In the rows, 128 means zero.
Each path is a new rotation, seen through one point. The rows after it are directions, each followed by how far the rotation turns it, in degrees per step (0 if it stays put).
Each turn is a multiple of 5 degrees from 10 to 175, or 0.
Each row of a path follows its step; steps can be skipped.
Path 1:
step 0: [125 127 135 135 123 120 113 129 121 129 126 132 126 130 138 122 129 133
 118 124 123 126 126 131 127 133 126 118 122 120 128 130 121 133 114 129
 126 126 130 129 127 128 122 131 129 137 131]
step 1: [121 133 129 135 135 126 125 124 120 123 132 125 128 137 128 126 138 132
 137 115 128 126 127 129 125 147 128 128 125 128 127 131 127 130 121 128
 124 126 130 127 134 134 131 125 127 124 116]
step 2: [132 123 135 127 137 132 124 130 128 116 133 130 120 129 125 124 126 132
 127 120 121 122 132 126 129 126 120 114 130 124 131 137 137 129 127 130
 132 119 133 131 133 136 134 133 133 127 124]
step 3: [125 128 133 126 124 121 121 125 124 135 138 129 132 134 130 124 125 131
 123 118 118 117 129 124 140 132 126 124 123 130 131 124 131 125 117 124
 126 126 137 129 129 124 130 131 129 142 127]
step 4: [125 138 137 127 130 125 132 130 113 125 135 123 121 131 137 123 128 132
 132 128 129 123 130 127 119 139 124 130 128 126 125 123 132 133 117 128
 129 120 130 127 135 126 119 128 135 128 118]
step 5: [129 126 137 129 133 127 126 131 131 115 131 124 136 133 129 118 127 133
 125 119 125 123 132 128 128 134 125 117 128 126 127 139 135 132 122 135
 125 130 134 123 129 138 115 129 123 125 130]
step 6: [129 127 133 138 123 124 123 126 125 133 145 133 123 136 132 129 123 127
 126 116 119 120 126 129 132 136 132 123 123 118 132 134 127 122 123 126
 132 127 127 120 131 133 132 133 132 126 128]
step 7: [133 129 129 134 130 127 124 116 120 130 136 129 130 133 124 121 131 136
 132 129 125 121 134 120 123 136 122 126 134 121 121 125 132 130 122 131
 130 126 136 136 139 127 127 126 140 129 119]
step 8: [126 123 135 121 135 129 128 121 122 123 129 124 129 139 133 126 123 130
 121 123 138 117 128 129 129 125 126 118 121 121 127 135 133 135 120 131
 130 122 141 127 120 130 122 131 128 129 122]
step 9: [133 133 132 131 128 122 127 129 118 129 141 121 127 134 138 127 129 122
 131 116 126 122 134 127 140 134 135 131 125 129 131 135 136 127 133 128
 125 128 137 121 138 133 123 128 127 131 125]
step 10: [132 125 135 123 121 129 125 127 124 120 137 137 128 131 128 120 127 134
 121 128 123 116 131 129 124 131 124 132 133 122 127 130 136 132 126 132
 133 130 124 122 139 129 121 127 144 127 125]
step 11: [130 128 132 131 127 124 117 120 127 131 136 127 134 136 131 119 127 134
 115 127 135 126 127 125 133 136 123 124 121 125 122 141 122 134 121 125
 124 124 135 128 124 125 120 128 132 123 132]
[128 126 126 128 126 129 127 130 129 129 130 128 130 127 129 128 128 131
 128 128 125 129 127 127 130 127 126 129 130 126 129 126 128 127 130 125
 131 129 129 126 129 129 128 131 131 129 127]  100
[127 128 130 130 130 129 129 130 129 127 128 128 129 127 129 128 131 125
 129 127 128 126 127 128 130 127 130 127 130 131 129 131 128 125 129 131
 131 128 129 125 129 130 130 128 129 127 129]  100
